Each row has a name. Each piece below is followed by the name of the row it came from, unless a question asks for something else. Each question is about the rows just above it. Places in a row count from 1.

[ 27  -1  -1  38  46  55  22  -7  11 -20 -22 -37  21  50 -12 -11  29  34
  -7   3 -21  52 -22  29  10   0  32   2  -8 -50  31  29  42 -17  18 -11]  (126)
[  7 -28  25  19  21  40  43 -24 -13 -46 -28 -50   6  20 -13 -41   6  10
 -24  -9  -2  30 -28   3 -24 -30 -31 -44  24 -49  19   5  20 -44   8 -43]  (157)
[ 50 -24  -8  43 -35  -1  44 -17 -32  14  34  28   2   1  11 -20  25  -4
 -17   3  -7  21  33 -34 -14 -29   6 -12  44  31  20 -17  19   1   3 -18]  (84)
[ 15  -6  29  14   8  -9   2   5   9 -30 -22 -23 -10 -30   4  -8 -40 -17
   6  -5  44 -37 -20   6 -19  -1  71 -36  18  -8 -22  -5 -33 -20  -3 -12]  (115)
[-14 -29   6 -11  44  31  20 -17  19   1   3 -18   0 -29  27  50 -24  -9
  43  18  48 -47  23  18  24  45 -20  32  -2  54 -24   6 -34  42   2  49]  (104)
[-37  -6  23 -42 -45 -20  33  -4 -25  33  49  52   0 -13  22  -3  18 -11
  -5   9   6   3  48 -36  -7 -16 -12   0  46  59  11 -20   6  19   1  -1]  (72)
[-34 -20  15 -29 -25  19  54 -24 -35  14  33  21  11  25   5 -26  46  10
 -25   3 -28  49  31 -30  -9 -33  -1  -5  39  15  37  -9  42  -2   8 -23]  (138)
[ -7  30 -24 -10  -4  11   1  16   7  65  51  60  24  41  16  36  59  30
  15  23 -34  47  49   5  43  24 -93  70 -10  43  35  18  46  52  15  41]  (34)
[ -7  30 -24 -10  -4  11   1  16   7  65  51  60  24  41  16  36  59  30
  15  23 -34  47  49   5  43  24 -93  70 -10  43  36  47  52  12  25  24]  (99)
tags:
[43] -> J417
[22] -> J785
[-2] -> J807
[24] -> J855
[-10] -> J650
[-8] -> J398
[25] -> J296
[44] -> J945
[-7] -> J757
[21] -> J639
Look up the entry of (126) at place 29 in the table: | J398
[-18   3   1  19 -17  20  31  44 -12   6 -29 -14] is which row, read backwards? | (84)
The row with [ -7  30 -24 -10  -4  11   1  16   7  65  51  60  24  41  16  36  59  30
  15  23 -34  47  49   5  43  24 -93  70 -10  43  36  47  52  12  25  24] is | (99)
which: [-14 -29   6 -11  44  31  20 -17  19   1   3 -18   0 -29  27  50 -24  -9
  43  18  48 -47  23  18  24  45 -20  32  -2  54 -24   6 -34  42   2  49] | (104)
The row with [ 50 -24  -9  43] is | (104)
Which row holds this, read backwards? [ 18  43  -9 -24  50  27] | (104)

